[ 6 76 23 34] 23
[-16  25 -75 -31  45  67] 45
[-38  23 -59  60] -59
[ 65 -55 -56  13 -31 -49  26] -49
[ 62 -46 -71  10] -71
[  2 -47 -67   4  12  -3  33] -3
[14 36 20 -8 52 60] 52
---
[-25  16  15  32  16   8  73] yields 73, 32

[ 58  45  -4 -21] yields 58, 45

[[  3  23  57  -2  64]
 [  6   8 -22  12  10]
 [-59  37  -1  61  -3]] yields 64, 61

[ 63 -44 -20  -6 -51 -16] yields 63, -6

[[ -3 -27  -3 -35  64 -20 -66]
 [ -8 -29 -13  -1  28 -11 -19]
 [-15  11  -2 -22  31 -18   0]] yields 64, 31

[[ 23 -18   5   0 -12 -21]
 [-10   4  -5   1  -6  61]] yields 61, 23

[-57   3 -33  23  -7 -23   1] yields 23, 3

[[ -8 -39  29 -52   4 -68]
 [ 26 -25  47   8  45  42]] yields 47, 45

[[  2  -8  57 -14   0]
 [  8 -15  19  21  -4]] yields 57, 21
---
[[ 60 -71  -2 -28  36  59 -28]
 [ 37  35  66 -56  -1 -69  63]
 [-41  22 -25  25  62  57  18]
 [-45  46  38 -44  12 -67 -31]
 [ 28  54  39  52  54 -44  -3]
 [ -6  71  -9  61 -12 -36 -46]] Answer: -12

[[  3  -7  36   0  -5   8 -25  -2  16 -18 -10  36  11  32]
 [ 56 -32 -12 -58  10  -5 -20 -35 -37 -26 -48  45  64  40]
 [ 30 -17  21 -18  12  41   0   3 -16  -8  -5   4  26   5]
 [ 31  15   6 -32 -21  14  32   3 -42  27 -28  -5  19 -12]
 [-37  33 -10  21 -27  -7  29  12   1  28  25 -54 -46 -52]
 [-31  54 -49  -8 -24 -20  59 -34 -29  58  -3 -50 -34 -51]
 [-36  58 -52 -12 -31 -27  55 -41 -29  58 -12 -45 -38 -47]
 [ 38   4 -25 -31  34   1   0 -40 -14   4 -25  53  49  52]] Answer: 53

[[  2   2 -36   9 -24  34  18  40 -30  56  40  46  20 -11 -37  -5]
 [  6 -16 -16  21  23 -25   8   0  15  -9 -32 -31 -34  19 -30   0]
 [-29 -15  11  26  22  13  10   9  27   7  36  18 -12  25 -23 -65]
 [  9  34  -4  -4  15  16 -58 -40 -49 -33  18 -31  31  12 -31  -7]
 [ 50  26 -17 -11  22   3   7 -17 -45 -28  19   8  37 -16 -28 -11]
 [ 24   1 -11   3 -11 -26 -12  -7 -39 -30 -33 -46 -34 -24  22  10]
 [  2 -24 -28 -24  -7   7  -6 -12  -1  -4  11   1  22 -17 -16   6]] Answer: -17

[[ 23  23  18 -13 -15 -10]
 [-34   1   9  -8  -8  -3]
 [ 12 -41  36  17 -21 -25]
 [ -3  11  28 -20  15   2]
 [  8 -13  13  15   1  52]
 [ -6  -5  52   1  -6 -10]
 [  6 -12  27 -19  10 -17]
 [  6  -9 -49  53   7  -6]] Answer: 53

[[-22 -34  -9  -7  20  32   9  -7 -15  -6  10 -14]
 [-16 -18  -9   3 -16  31  22  15  -3  16 -10  -8]
 [ 13   7 -18  12  -9   9   3  -5  19  19 -16   0]
 [-49  -1  14 -19 -33   4  16  38 -10   7  10  15]
 [-15   1  -4 -23  54 -26 -43 -42  -3 -29  44  14]
 [  9  -5  -7   4  10   5  -3 -10   1  -1  -2  -5]
 [-69  25   5 -44  -2 -39 -35   5   9  -5  57  50]
 [-72 -22 -34 -15 -33  50  23  24  12  42   7  14]] Answer: 42

[[-14   0  32 -12  17 -23  19 -60   9 -25]
 [ 21  30  26 -30  40  -3  19 -26   2  -3]
 [  4  53   1   3  40 -49   6 -19  15   2]
 [-18  -8  13  -4  49 -43   6 -32   9  -3]
 [ -1  22 -11 -33  49   3  52  -5 -30 -43]
 [-32 -46  38 -12  26 -49  -1 -74   2 -34]
 [-18  30  -5 -15  49 -10  45  -5 -24 -12]
 [-10   7 -17  -4  68   3  45 -12 -50  -3]
 [ 12  30  13 -26  44 -30  -1 -26   2  -7]
 [-14   7 -17 -22  63   3  58   2 -37 -30]
 [-10  15 -17  -1  63 -23  39 -12 -17 -12]] Answer: -12

[[-55   9  -3  19  41  -5  -7  -8  -6  -2  -2]
 [ 40  12   7  26  17   1   5  14  17   8  -9]
 [-10  12   8  -4 -12  -4 -16  -2  -3  13  -6]
 [  2  -1  -9   5  12  -8   9  -3 -10  10   2]
 [ 12   9  -1   6  -8 -11   1   4  -3  21  -8]
 [ -2  -6  -6  -9 -22 -37   1  -4 -25  27  -6]] Answer: -25
---
[[ -7  -7 -45  30 -68 -45]
 [ 12 -35  28  28  27 -17]] | 27

[[ 39  -2 -53  11   7  12  -7]
 [ 61   0 -49   4 -45  17 -49]
 [ 41  59   6  48 -33  40 -75]] | 17

[[ 3  8 21 34 12  3 34]
 [17 -3  1 11 41 61 12]] | 61

[[-14  18  36 -63 -38]
 [-52  30  17  41  35]] | 41

[[-54 -26 -48 -70  -9 -44]
 [ 53  26 -72 -70 -68 -38]] | -68

[[ 59  15 -10 -56 -59  -2 -57]
 [-59  59 -60 -12   4 -13  11]] | -13

[[ 18  20  23 -60]
 [ 16 -29 -69  21]
 [-32  28  60   2]] | -69
